Where one turn sends some rows of the set: a few examples, then the rows asked
Z_742: [-16  33   7 -11  -9  -6  10 -19   0  -7 -12 -15  11  12  15]
Z_408: [ 10  21   8 -21   6   5 -13   3 -11 -13  -2  -3  -6   7 -15]
Z_318: [-22  28 -20  -2 -17  10   5  -5 -21  10 -21   7   1  -2   7]
Z_932: [ 12  -7   7 -10 -11  16 -11  -3  -2   2   4   2 -11  -1  10]
Z_594: [-21  12 -17  -9 -17   4  27 -21 -12  -4 -23   5 -13   8  14]
Z_127: [  3   2  13 -34  -2   2  -7  -3  -2 -20   5   9  -7   9   2]
Z_9: [-27  23 -21 -15 -18   2  17  -7 -12  19 -13 -12  -7   7   0]
Z_980: [-25  24 -18  -8  -7   5  26 -17 -17   3  -9 -12 -12  12  -6]
Z_88: [  6  -2  12 -34  -4   7  -2   1   2 -12   6   8  -9   5   7]
Z_658: [ -9  25  17  -9   1   5   9 -13   5 -14   5  -7  13   7  17]
Z_159: [-25  12 -23   6 -17  12  13  -8 -18  -9  -8   6  -9  20  -4]
Z_390: [-23  13 -19 -14 -25   0  20 -18 -12   1 -26   5  -9   8  16]
Z_179: [-31  10 -14 -18 -15   0  13 -10  -6  11 -24  14   1  -3  11]
Z_870: [  4   4   6 -11  -8   4 -23 -14 -14 -19  -1   7  -8  10  -2]
Z_314: [-23   7 -24   1 -26  13  11   3 -11  10  -8   5  -7  14   5]
Z_143: [-17  24 -17   8  -6  18  21 -11 -20   1 -16   5  -6  -1   5]
Z_4: [-12  25  16 -16  -8   1   0  -7   7  -3   3  -6  17   5  21]
Z_871: [ -4   8   9 -36   6  -8  -7  -7   0 -14 -10   5  -4   6 -12]
Z_740: [-12   9 -16  -4 -30   1  -8 -17 -15  10 -24   0  -7   5  12]
Z_466: [  1   5  -3 -22 -12   2 -15   9  -5  -8   3  -4  -9  23 -15]
Z_954: [-13  15   6 -29   1   6 -11   4  -9  -8  19   3   1   9 -11]
Z_617: [ -7   8   8 -23   4  17   3   7  -3   1  23   0  -5   2  -5]
Z_914: [-10  27   7  -8  -9   2  19 -14   7   3  -9 -17   8   6  22]
Z_758: [-28  10 -11  -6   1   7  27 -23  -9  -7 -19  13  -6   0   4]
Z_899: [ 16  13   7 -21   1  13  -6  12  -3   3   0  -6  -8  -2  -5]
Z_134: [  4  -3  11 -32   7   5   8   0  10   1  -4   0 -10  -3  -2]
Z_578: [  8  -2  -1 -14  -5  14   1   9  -1  -7   8  -8 -16  18 -12]
Z_102: [ -5   5 -12  10 -13  13  12 -28 -16  -6 -17  -2 -17   7   8]

Z_578 moves to Z_314
Z_88 moves to Z_390
Now find these:
Z_932 moves to Z_740
Z_179 moves to Z_871
Z_4 moves to Z_742
Z_408 moves to Z_143
Z_980 moves to Z_617

